Each row of Z is roughly a mix of the hidden directions of one of 3 groups.
Z (105 x 10):
[[-10  -4   7  27  -8   4  17 -17  14  -8]
 [ 16  -9  -5  -6  18 -20 -23  12  -5   1]
 [ 17   3 -14 -14  -3  -9  -4  30  -9   4]
 [ 16  12  -6   4  -3 -20 -21  17   2  14]
 [ 18  -1  14   2   2 -17 -23  -6   8  19]
 [-19   0   0 -18   9  26   9  -9   4 -13]
 [  1   6 -21   1  12  23  13  20   0 -12]
 [  2   4   7 -11 -22 -21 -11 -23  -6  -6]
 [  3 -18   7  16   3  27   6  -6  18  -5]
 [ 14 -13   6  -7  -3 -10 -31 -16   1   4]
 [ 27   5  -6 -11   5 -14 -23   1 -13   3]
 [ -9  17  -7  10  -8  -5  16  22  -9  19]
 [ -5  -1   5   0  -3  -6   3  37   3 -19]
 [  6   1 -26  17  11  22   6   7  -1 -11]
 [  2 -21  24  14   3   6  -6 -19   6 -10]
 [ 10  18 -25   5  18   5   5  19  -4   2]
 [-24  11  -7  18 -21  -7  15   4  -2   1]
 [  8 -16   9   3  -9  14  -7 -30   5 -11]
 [ 33 -10  -6 -11   3   9 -15   2  -9  -4]
 [ -6 -16  11  -3  -8  13  24 -21 -10  -6]
 [  1   6 -25 -13   8   9 -12  14 -21  -7]
 [  5  -2 -28   5  12  25 -10   0   1 -10]
 [ -3   4  -8 -17  20 -12 -21   9  -3  18]
 [-18 -15  20  -7 -18   1   2 -21   3   4]
 [ 27  10  -1  -1 -14 -12 -20  12   1   9]
 [-16   0   7 -27  10  15  17   2  -9 -10]
 [  5   9 -15  19   5  27   8  -2  17  -4]
 [  1  -5  26 -18 -12 -18  -9 -14   3   7]
 [-33  -2  -1  -6   7  22 -11   6   3   1]
 [ 18  12   0   5  -1  27  -2 -10  19  12]
 [ 26   0  -7  -3 -11 -13 -23 -17  -1  -1]
 [ 21   2  -6   1  24  16   7  20  -1  -7]
 [ -6  -4  -2  24   6  23  14  13  15   4]
 [  3   9 -27   2  15  -8  -7  24  -8   5]
 [  7   9 -15   1  22  -4   3  31   0  -4]
 [ 19  11   2 -10   6 -16 -18  21   0  13]
 [ 15 -11   4 -10  -4 -18 -27 -16   2  -4]
 [-20 -16  13  11  -8  14   8 -23   1   3]
 [ -7   5 -32  -3  17  16   4  10  -3  -7]
 [ 23 -10  21  13   3 -15   1 -18   0  -4]
 [-29  -8   8  -4 -12  19  -1 -11  14  -4]
 [ -8  15 -10  -1 -15   2  20  24 -11 -10]
 [-14  10  17  20 -18   2  19  12   3  -3]
 [  3  -4 -19 -29   8  11 -12   4 -13  -8]
 [ -1   9 -12  -4 -22 -18 -26   8  -4   5]
 [-16  23   2   7  11  -9  15  22   2   6]
 [  6 -11  19  -3  -8  -8 -14 -31   5   0]
 [-17   0 -23  -8  -5  17  19   4 -15  -7]
 [ -4  -4 -21  -1  15  28  10   9   0 -12]
 [-34   2  -3  13  -5  17   2  -5   6  -7]
 [-20   0 -14   8  -7  24  -2  -9  21  -3]
 [ -1 -12  29  15  -3 -12  13 -13   3  -5]
 [-18  -4  -2   9  15  23  18  13   3 -12]
 [-18   4  -2   6  22   7   8  21  13  15]
 [ -4   1  11 -34  -5   9 -14 -13  -4   6]
 [ 19   4  -9   5  27  -5 -22   2   3   8]
 [-20   0  -3 -28   4  14   8   3 -10 -16]
 [ 13   5 -26  14  16  12   8  17   1   0]
 [-11  25  19   1  -4  -6  13   1  16 -15]
 [-25 -22  11 -11  16   2   0  10   3  -8]
 [-19   0 -13  -1  18  18  17  18   0  -4]
 [  9   4 -13  -8   8  21  11  22   3 -20]
 [  0 -17  16   4   1  15  10 -22   6 -19]
 [ -5  13 -29  -4  11  12 -15  17  -2   5]
 [-25  11   0  25  -6   7  13  14   0   2]
 [  8  13 -20 -19   4   8 -21  11   0  13]
 [  7 -14  -2 -19   7 -23 -25   4  -4   3]
 [ 20   8   9   6  -4 -20 -26  -5  -3  10]
 [  7   1  14 -13 -23 -22   4  -8 -17  -4]
 [  2  15   6  -4 -11 -19 -27   6 -12  12]
 [  2 -13  -5  13  -6  27  18  -6  14 -11]
 [ -5  -9  24  15 -16  -6   7 -23   5   1]
 [ 21  -8  10   4  -5 -23 -24  -3   0   9]
 [ 14   8 -33  11   1  15  -6   8  -2  -6]
 [ -1  24 -25  17  -1  10  12   7  -2   1]
 [ -4   2  -3  15  -8  23  17  -6  11 -22]
 [ 13   4  14  -9 -18 -20 -15   0  -7  19]
 [ 13  15  -1   4  15  -7   8  32  -4   5]
 [ 29  -4  -9   9  12 -12  -5  22  -3  -7]
 [ -7  -6   2  14 -14  28  14 -11   5 -15]
 [ -1 -11 -11  18   4  26   9 -10   4 -18]
 [  0  12 -15  -2 -36   8  -2   2  -8   0]
 [ 11 -22 -12   0  18  -5 -20 -16  -4   9]
 [ 13  -5  24  16  -4  -9  -5 -20  -2  15]
 [-20  -8  -7   1  12  18  26  -8  -5  -6]
 [ 12  10 -12  -8  18  -5 -18  18   4  18]
 [  6  12 -23  -1  20   8   4  24   0   6]
 [ 11  -8  29 -10 -12 -19 -12  -8   4  -1]
 [  5   0 -26  24  14  -8   3  15  -1   6]
 [ -9 -20  13  11 -14   4  -7 -28   2  -2]
 [ -7  13 -25   5 -24   4   9  12  -8   6]
 [-17  11   0 -21 -27   3  -9  -7  -7   6]
 [-18  10  -5  20 -19  -6  -4 -22   5  -3]
 [ 10   7 -28  -6  19   7 -15  10  -9  -2]
 [-23  12  -3 -30  -2   4  -7   2  -7   9]
 [ 17   8 -28  -4   7  12   1  19  -4  -9]
 [-18  -5  -7   2 -13  20  25   5   0 -11]
 [ -3  -5  27 -19  15 -18  -2  -1  -6  11]
 [ 16  -1 -14  12  14  24   7  15  -2 -14]
 [ 18  -5  21  21  13 -14  -3 -10   9   6]
 [  6 -11  21   9  14 -19 -15 -14  -3  14]
 [ 11  12 -12 -25   8   6 -15  15  -4  13]
 [-10 -13  10  24   9  14  12 -14   8 -12]
 [ -6  -8  28  -9 -18 -14   3 -19   1  -2]
 [-10  -9   5  13  18  -2  12 -25  16  -9]]
Here is one row of each group, with its name. Which group are the others in?
[ 23   4  -9   7  10 -14 -17  23   4  -5] => T
[ 21  -2  -5 -14 -15 -17 -22 -12  -2   2] => W
[-26   8 -18  -9  -4  -1  18  -3 -11 -14] => C

[ -6  -3  17  -6   8  23  25  -8   5 -13] => T
[ -2   3 -22  -1  14   5  17  25 -11  -9] => T
[ -5 -16  14 -11  -1  -3 -12 -32   5   1] => W
[ -7  10  -2  18  -1   6  28  17   3 -15] => T
[ 11  -9  14  12  -3 -10   0 -31   1 -14] => C
[  3  -7 -22   4   8  31   7   7   7  -8] => C
[ -4  24   0  -7 -16  -1  14  26  -6  -1] => T
[ 14  20 -28  -2   4 -12  -9   6  -7  11] => W
[ 12   5 -20 -23  -7 -10  -5  15 -10  14] => W
[ -9   5 -27  -6  15  17  -3  16 -12  -6] => C
[ 11 -15   1  18   1  22  19  -3  18  -5] => C
